One turn moves every row onto another: examples first, then more rows asked
z_528: [ 1.49  0.33  0.45 -1.35 -1.11 -0.30 -1.81 -2.58  0.91  3.70  2.67  2.70]
z_737: [ 2.47 -0.95 -2.18  0.44 -2.00  0.04 -0.26  1.94  2.58 -1.26  2.07  0.71]
z_514: [ 1.37  0.47 -1.36 -2.67 -3.19  0.12 -1.72  2.54  2.07  2.40  3.44 -1.45]
z_398: [ 0.46  0.85 -0.67 -1.50  2.34 -1.36 -0.70  1.85  0.38  2.02  0.69  2.76]
z_333: [ 1.79  0.55 -1.91  0.59  0.71  2.57 -0.28  3.42  0.63  1.59  3.22  1.65]
z_996: [ 0.57 -2.54 -1.71 -2.85 -3.30  0.51 -1.98  1.33  2.78  1.17  2.95 -0.12]
z_304: [ 1.04 -0.40 -0.30  1.05  1.81  1.47 -2.72  1.48  0.63  2.99  2.11  3.52]
z_976: [ 3.66 -1.85  0.56 -1.55 -0.78  0.91 -0.99  1.29  1.95  3.08  3.44 -0.45]
z_724: [ 0.00  2.71  0.38 -1.25 -3.26 -0.29 -2.40 -0.27  2.87  1.13  1.82  0.76]
z_327: [-0.68  1.97 -1.45  0.61 -0.75 -0.21 -3.46  0.96 -0.25  1.09  3.30  3.62]
z_311: [ 0.00 -2.63 -1.71 -2.19 -3.78  0.79 -1.97  1.35  2.12  1.77  2.82 -0.22]
z_129: [ 0.50  1.83 -3.06 -0.13 -1.50  0.06 -0.07  3.08  2.05 -0.22  2.80  2.13]
z_434: [ 1.32 -0.55 -0.10 -1.32 -1.45  0.14 -2.32 -2.16  0.05  4.27  2.54  2.52]
z_355: [ 2.44  0.78 -0.85 -1.80  1.77  0.96 -2.07 -0.50  0.58  1.70 -0.20  2.19]
z_641: [-0.11  0.20 -3.15 -1.53 -0.03  1.72 -2.70  2.99 -0.87  1.01  1.42  0.48]
z_563: [ 2.37  1.15  0.86 -1.80 -0.87 -1.38 -1.65 -0.29  0.24  4.42  3.11  0.59]
z_221: [ 0.54 -1.43 -1.38 -0.39 -2.38  1.51 -1.78  1.04  2.26 -1.17  4.02  3.10]
z_973: [ 2.16  1.48  0.78 -2.08 -2.79  0.78 -3.36 -0.55  0.85  0.98  2.27 -0.24]
z_928: [ 1.13 -1.91 -0.77 -1.95  0.24 -2.10  0.48  2.77  0.38  2.48  1.04  1.76]
z_354: [-0.81  2.83 -2.46  0.20 -1.25  0.54 -2.63  0.85  2.07  3.40  1.17  2.61]
z_441: [ 1.93 -3.25 -1.68  0.50 -0.54 -0.32 -0.53  2.41  0.51  0.46  1.20  2.11]
z_559: [-0.06  1.02  0.50 -0.04  0.39 -0.36 -2.10  2.10 -1.25 -0.45  1.00  1.19]
z_977: [ 0.46 -1.78  0.29 -2.29  1.58  1.28 -2.70 -0.17  0.76  1.40  1.92  3.76]
z_786: [ 0.12 -2.19 -1.61 -2.89 -3.00  0.78 -1.47  1.56  3.22  1.43  2.74 -0.39]
z_455: [ 1.14 -0.98  0.69 -1.38  1.00  0.45 -0.11  1.29  3.91  3.75  3.04  0.27]
z_538: [ 1.43  1.02 -2.59 -0.86 -0.83  2.03 -2.85  0.15 -0.34  0.70  0.23  3.26]
z_66: [-0.36  2.77  0.62 -1.10 -2.45  0.08 -2.26 -0.40  2.91  0.67  2.52  0.42]
z_845: [ 1.97 -0.32  0.05 -1.76 -1.09 -0.13 -2.34 -2.41  0.70  3.69  2.85  2.76]
z_895: [-0.38  1.97  0.14 -1.44 -3.55 -0.15 -2.41 -0.67  2.62  0.81  1.76  0.55]
z_331: [ 1.62 -1.04  0.50 -1.58  0.37  0.14 -0.18  1.58  3.86  4.34  2.42  0.73]
z_193: [ 1.56 -1.66  0.12 -1.53  0.32  0.52  0.02  0.81  3.55  4.53  2.62  0.84]
z_175: [ 1.07  2.98 -2.95 -1.67 -2.84  0.65 -1.02  1.11  0.37  1.37  1.94  2.96]
z_918: [ 1.57 -0.38 -1.48  1.78  0.09 -0.81 -0.86  1.35 -1.53  1.55  3.23  2.22]
z_733: [-0.62 -2.03 -2.00 -0.67  1.15  0.18 -2.02  4.06  1.30  2.20  3.22  1.95]
z_499: [-0.81 -1.49 -1.12  0.79 -0.37 -2.04 -0.93  2.95  2.67  3.13  1.24  1.14]
z_814: [-0.68 -0.49 -1.20  0.94 -1.63  0.95 -3.42  3.28  1.49 -0.68  2.04  1.56]

z_733 -> z_814
z_331 -> z_996
Where do these go?
z_333 -> z_641
z_311 -> z_66
z_129 -> z_538
z_221 -> z_354
z_976 -> z_514
z_737 -> z_175
z_193 -> z_786

One turn moves every row onto another: examples first, then more rows asked
z_464: [-4.41  1.78  1.96 -0.48  0.33  3.09 -0.42  4.24 -0.30 -0.72  2.49  1.84
 -3.51 -0.48  1.44  1.48]
z_459: [-3.67 -4.41  0.29 -2.86  2.22  0.01  0.83  3.00 -1.29 -0.50  1.74 -0.05
 -1.09 -0.47  1.24  0.99]
z_552: [-3.69  0.58 -1.22 -2.27  4.32  0.68 -1.01  3.81 -0.41  1.02  0.32 -0.33
 -1.57 -0.42 -0.73  1.68]
z_38: [-3.54  2.37 -0.43 -2.34  1.75  1.93  0.16  3.65 -1.40 -0.06 -1.77  1.44
  1.99  0.15  0.96  2.62]
z_968: [-3.11  2.78  1.97 -0.71  2.08  1.01  1.18  2.69 -1.30 -0.30  2.17  0.66
 -3.56 -0.39  0.39  1.21]
z_751: [-3.72 -1.03  3.16 -0.96 -0.77  0.54  0.20  2.58 -0.10 -0.92  1.93  2.56
  0.30 -0.82 -3.27  0.00]
z_916: [-2.23  0.27 -0.48 -2.35  0.04  0.84 -1.38  0.50 -1.67  1.78 -0.99  1.05
 -1.85 -0.15 -2.16 -0.20]
z_686: [-2.80  2.54 -0.70 -2.48  3.01  1.14  0.21  2.55 -1.50  0.42 -1.90  0.84
  0.75  0.15  0.63  1.58]
z_873: [-3.21  0.98 -0.11 -1.64 -1.68  1.49 -0.03  3.10 -1.99  0.81 -0.71  1.58
  2.02 -0.18 -1.95  3.32]
z_633: [-4.57  0.60 -0.34 -3.28  1.15  3.44 -2.47  2.83 -0.54 -0.06 -1.83  2.07
 -1.09  0.30  1.38 -0.04]
z_469: [-1.85 -0.31  1.69  0.33  1.69 -0.39  0.12  2.46  0.77  0.13  2.34  2.13
 -0.21 -1.58 -2.50 -0.39]
z_777: [-2.82 -4.16 -0.58 -1.00 -0.16  1.28 -0.01  4.18 -0.45 -0.08  2.03  1.55
  0.78 -1.17  2.27  2.14]
z_37: [-3.74  0.99 -0.08 -3.10 -0.40  2.99 -1.94  1.53 -1.28  0.33 -2.39  2.45
 -0.51  0.45  0.65 -0.23]
z_725: [-3.20  0.45  3.26 -0.46  1.36  3.82 -0.99  3.93  0.50  0.09 -0.39  2.43
 -1.47  0.43  2.68  3.39]
z_98: [-2.88  0.99  4.48 -1.22 -0.34  2.81  0.67  2.09 -1.41 -0.07 -1.26  2.27
 -0.37  1.01  0.90  3.61]
z_856: [-2.63 -4.32 -0.49 -1.67  2.36  1.13 -0.24  2.91 -0.23  0.80  1.81  2.55
 -0.16 -1.20  1.97  3.20]
z_826: [-3.16 -4.03  0.87 -2.51 -1.45  0.26  1.63  2.14 -2.41 -0.51  1.03  1.11
  1.00 -0.30  0.31  1.75]
z_893: [-3.86  2.75  2.56 -0.34 -1.10  2.14  1.40  3.75 -1.60 -0.89  1.97  1.89
 -1.18 -0.26  0.32  2.88]
z_195: [-3.33 -0.69  1.91  0.43  0.63  1.00 -0.27  4.66  1.32 -0.75  2.73  2.74
  1.16 -1.60 -1.71  1.22]
z_325: [-3.96 -4.66  1.10 -3.05  0.09  1.33  0.61  2.21 -1.72 -0.08  1.20  2.68
  0.69 -0.36  0.71  3.57]
z_852: [-0.83  1.15  3.36 -0.40  1.08  2.10 -0.06  0.60 -0.76  1.27 -1.30  2.08
 -2.31  0.55  1.20  1.66]
z_962: [-3.05  0.74  3.72 -1.65  3.73  2.12  0.04  2.41 -0.30  0.16 -0.67  0.91
 -2.88  0.85  1.60  2.31]
z_943: [-2.54  2.44  2.30 -0.30 -1.40  1.87  0.45  1.46 -1.62  0.06  1.51  2.14
 -3.23 -0.32  0.00  0.49]
z_447: [-2.92 -4.50  0.64 -3.26  2.41  0.06  0.71  0.84 -1.60  0.62  1.06  1.73
 -1.24 -0.43  0.40  1.89]
z_912: [-0.81 -3.59 -0.68 -1.03  0.41 -0.39  0.60  1.30 -1.32  0.89  1.30  0.96
 -0.46 -1.03  1.19  0.41]
z_248: [-0.99 -3.79 -0.09 -1.39  0.22  0.38  0.63  0.64 -1.44  1.38  0.89  2.91
  0.55 -0.96  0.72  2.72]
z_766: [-5.57 -0.76 -0.51 -2.35  0.04  3.46 -2.63  5.29 -0.01  0.16  0.32  1.62
 -0.40 -0.36 -0.16  2.38]
z_529: [-4.45 -1.51  2.60 -1.29  2.15  0.66 -0.49  3.77  1.01 -1.15  2.64  1.73
 -1.14 -0.98 -2.28 -0.40]

z_751 -> z_469
z_552 -> z_766
z_248 -> z_447
Where do these go?
z_912 -> z_459
z_37 -> z_686
z_962 -> z_725
z_968 -> z_464

